Some points:
[ 0.9 -0.6 -0.3  1.1 -0.2 -0.4  0.1 -0.5  1.2 -1.2  0.3 -1.   0.8  1.5  0.2  1.1 -1.5  0.4 -1.  -0.1 -0.8  1.3  0.6 -1.6]
[-1.  -0.5 -1.  -1.9  0.3  0.1 -1.2  0.6  0.4 -0.6 -0.8  2.1  1.2 -1.8 -1.5 -0.4 -0.6  1.6  0.7 -0.8 -1.2  0.9 -0.8 -0.2]
[-0.7  1.4  0.6 -0.7 -0.5 -0.3  0.7  0.6 -0.1 -1.3  0.3  0.4  0.5 -1.4  1.9  0.4  0.3  0.6 -0.3 -0.6  0.8  1.6  0.3  0. ]
[ 1.1  1.1  0.9 -0.7 -0.8 -1.2 -1.4  0.9 -0.8  0.8  1.3 -0.5 -0.1  0.6  1.   1.2 -0.7 -0.7  0.9 -1.9  0.6  2.  -0.5  0.1]
[-0.9  0.6 -0.9 -1.6 -0.5 -0.3 -1.   0.3  1.4  1.4 -0.1 -2.4  0.8 -2.3  0.3 -0.3  2.4  0.5 -0.2 -1.2 -2.   0.6  0.5  1.1]
[-0.5 -2.9 -1.3  1.4 -1.1  1.1  0.1 -1.1 -0.2 -0.3 -0.7  0.9 -1.2 -0.8 -0.5 -1.8 -0.5 -0.2  0.6 -0.5 -0.1  0.9  0.   1.4]
[ 1.2  1.2 -0.3 -0.3  1.7  0.8  2.7  0.3  0.5  0.7 -1.2  0.1 -0.6 -0.6  0.2  0.4 -0.8  0.9 -0.1  0.8 -0.4 -0.2 -2.7 -0.3]
[-0.1  1.4 -1.3  0.5  1.7  0.  -0.2  2.5  0.2  0.2  0.1  0.5 -1.8 -0.1 -0.9  0.6 -0.3 -0.8  0.3 -1.5  1.5 -0.1  0.4 -1.1]
[ 1.8  0.   0.3  1.   0.8 -1.   0.8 -0.6 -0.4  1.4 -1.1 -0.3  0.3 -1.2 -0.7  0.4 -0.7 -0.4 -0.2 -0.3 -0.5  0.   1.2 -1.2]
[ 0.6  1.1 -0.3 -1.   1.1  0.3 -1.  -1.   0.4 -1.8  0.2  1.  -0.1  0.6 -1.8 -1.4  0.6  0.6  0.6  0.3 -0.7  1.1  0.5  0.2]
[-0.2 -0.1  0.   0.5 -0.9  1.8  0.5 -0.1  0.7  0.5  0.6 -0.5  2.7 -0.5 -1.8 -0.1  0.6  0.8 -0.1  0.7  1.2  1.2 -0.2 -0.1]
[ 0.2 -0.2 -0.1  0.4  2.3  0.9 -1.1  1.1 -0.7  0.4  2.1  1.1 -0.2  0.   0.6  0.3  0.  -1.2 -0.1  1.3 -1.5 -0.6  0.5 -1.5]
[ 0.4 -0.9  1.6  0.8 -0.2 -1.2  0.4  1.8 -0.1 -0.3 -1.8 -0.2  0.   0.7 -1.1 -1.9  0.  -0.7  0.   0.7  0.8 -1.   1.7  1.8]
[-1.1 -0.3 -1.2 -1.8  0.6  1.3 -1.1 -0.4  1.6 -0.3 -1.8 -1.2  1.1  0.   1.3 -0.9  1.   0.8  1.7 -0.6  2.6  0.7  1.5 -0.2]
[-1.6  0.6  0.9  0.6  0.5 -0.8  0.3 -1.   0.6  0.7  0.4  1.2  0.5  0.5 -0.8  0.3  1.1 -1.8 -1.9 -0.9  0.9 -0.6 -0.6 -1.3]
[-1.3 -1.4  0.2 -0.8  0.5 -0.2  0.4  0.4 -1.4 -0.3  1.2 -1.8  0.1  0.3  0.1 -1.2 -1.4  1.8  1.2  0.3  1.2 -0.3 -0.3 -0.2]
[-0.1 -2.7  0.   0.4 -1.1 -1.3  2.   1.1 -0.3 -0.5 -1.2  0.6 -0.7  0.8 -0.4  1.8  1.5  0.8  0.5 -0.4 -0.1 -1.4 -0.3 -0.1]
[ 0.8  0.3 -0.3 -0.1  0.8  0.8  0.3 -0.6 -1.3 -0.9 -0.6 -1.5 -1.8  0.5  0.3  1.  -2.7 -1.4 -0.9 -0.3 -1.1  1.2  0.1 -0.2]
[ 1.1  0.  -0.6 -0.5 -0.7 -0.3 -0.9  1.3 -0.4  0.7  0.   1.   0.3  0.8 -0.2  2.2 -0.5 -0.8 -1.2  1.5 -0.8 -0.3  0.   2.1]
[-0.7  1.3 -1.3  0.4  0.   0.5  0.6 -0.6  0.  -0.8 -0.6 -0.5  0.5  1.1  0.   0.1  0.3 -1.5  2.2  0.6 -1.5 -2.7 -0.8 -0.2]
[-2.   0.1  0.8  1.  -0.2 -0.2  0.2  1.   1.3 -0.3 -1.3  1.   0.9  1.6  2.4  1.2 -1.5  0.3  0.3  0.4 -1.2 -0.9 -0.1 -0.4]
[-0.2 -0.3 -1.2 -0.1 -1.6  0.1  0.1  1.8 -1.9  0.8 -0.7 -0.9  0.7  2.1 -0.7 -2.3  1.   0.4  0.6 -0.2 -1.   1.  -0.8  0.8]
[-1.1 -0.5  1.8 -1.   0.6  2.6 -1.   1.3  0.4  0.  -0.1 -1.1  0.2 -0.4 -1.2  1.1  1.3  0.2 -0.2 -1.2  0.1 -0.5  0.2  1.4]
[-0.5  1.2  1.   0.3 -1.3 -1.3  1.2 -0.3 -1.9 -1.3  0.4  0.  -0.5 -1.  -1.1 -1.6 -0.2  0.2 -0.4 -0.8 -0.1 -1.  -0.2  1.3]
[ 1.9 -0.6 -0.5  0.6  0.   0.1  0.4  1.3  1.3 -0.3  2.3  0.4  0.9  0.5  1.4 -0.5  0.  -1.1 -0.6 -1.1  0.1 -0.8 -1.3  1.6]
[-2.3  0.2  0.3 -0.5 -0.5  0.4  0.8  0.2  0.7  0.8  0.7 -1.3 -0.9  0.6  0.  -2.3 -0.7 -0.6 -1.2  1.5  1.2  0.  -0.6  0.3]
[ 0.4  0.2 -0.2  1.2  0.2  1.  -0.4 -0.8  0.3  1.4  0.3  1.1  0.5 -0.8  0.5  0.7 -0.1 -1.1  1.2 -0.3  1.2  0.3  1.  -0.3]
[ 0.5 -0.8 -1.  -0.9  0.8 -0.9 -1.4 -0.3  0.2  1.4 -0.4  0.7 -0.8 -0.4 -0.3 -0.4 -1.   0.2 -1.1  1.7  0.8 -1.1 -1.8 -1.3]
[ 0.7  0.2  0.6  1.5 -0.3  0.3 -1.3  0.1 -0.6  0.6  0.3  0.4  0.2 -0.9  2.3 -0.8  0.1  1.9 -1.3 -0.4 -1.  -0.7 -0.4 -0.8]
These points spread out most along one direction. For each point below, how far along it does it lie, from 0 to 99? 50 is the average, and the first point above lies past it. One standard deviation of the points above along it is 16.
[-0.2  0.  -2.2  0.7 -0.2 -1.8  1.2 -1.3  0.  -1.3  1.4 -0.3  0.4  1.8 -0.9 -0.2  0.6  2.3 -0.2  0.   0.9 -0.3  0.8  1.3] 43
[ 1.5 -0.6 -0.1 -1.6 -0.4 -0.9  0.   1.3  0.9 -1.2  0.8 -0.4  0.8 -0.6  0.8 -1.3 -0.2 -1.  -0.1  0.3 -0.8  0.2  0.4 -2.2] 53
[ 0.9 -0.1 -1.2 -1.  -0.2  2.4  0.1 -0.2 -1.9 -0.3  0.8  1.1  0.2  1.3  0.3  0.2  0.9 -0.8 -1.7  0.2 -0.3 -1.4  0.4 -2.2] 64
[ 1.4  1.   0.2  0.8  2.2 -0.3  0.  -0.8 -0.8 -0.3 -0.3 -1.  -0.9  1.5  0.7  0.4  0.6  0.5  0.1  0.4  0.4 -0.5  0.2 -0.2] 65
[ 1.2  0.7 -0.2 -0.4 -1.5  0.3 -2.  -0.5  1.   0.  -0.4 -0.8 -0.4  0.6 -0.2  1.1 -1.5 -0.3 -0.1 -1.2  0.4 -3.1 -0.2 -0.7] 62
[-1.1 -0.2 -0.2 -0.8 -1.1 -0.3  1.1 -1.1  0.5  0.8  2.1 -0.6 -1.6  0.  -1.7 -0.9 -0.6  2.1  0.6  0.3  0.2 -0.6  1.3  0.3] 37
[ 0.1 -0.9 -0.2  1.3 -0.3 -0.5 -2.1 -0.7  1.  -0.9  0.1 -0.2 -1.8 -0.1 -0.6  1.2  1.5 -0.5  0.   1.5 -0.6  1.2 -1.2 -1.2] 58
[ 0.8 -1.9  3.1 -0.8  0.  -0.9  0.9 -1.4 -0.2  0.6 -0.1  1.4 -0.9  1.9 -0.3 -1.  -0.4 -0.5  0.6 -0.6 -0.3  0.  -0.6  0.5] 58
[ 0.7  0.4  0.6 -0.3 -0.2  0.6  0.7 -1.2 -1.  -1.5  0.4  1.  -0.2 -0.8  1.3  0.4  0.8 -1.1  0.5  1.4  0.4  0.  -1.5  0.1] 59
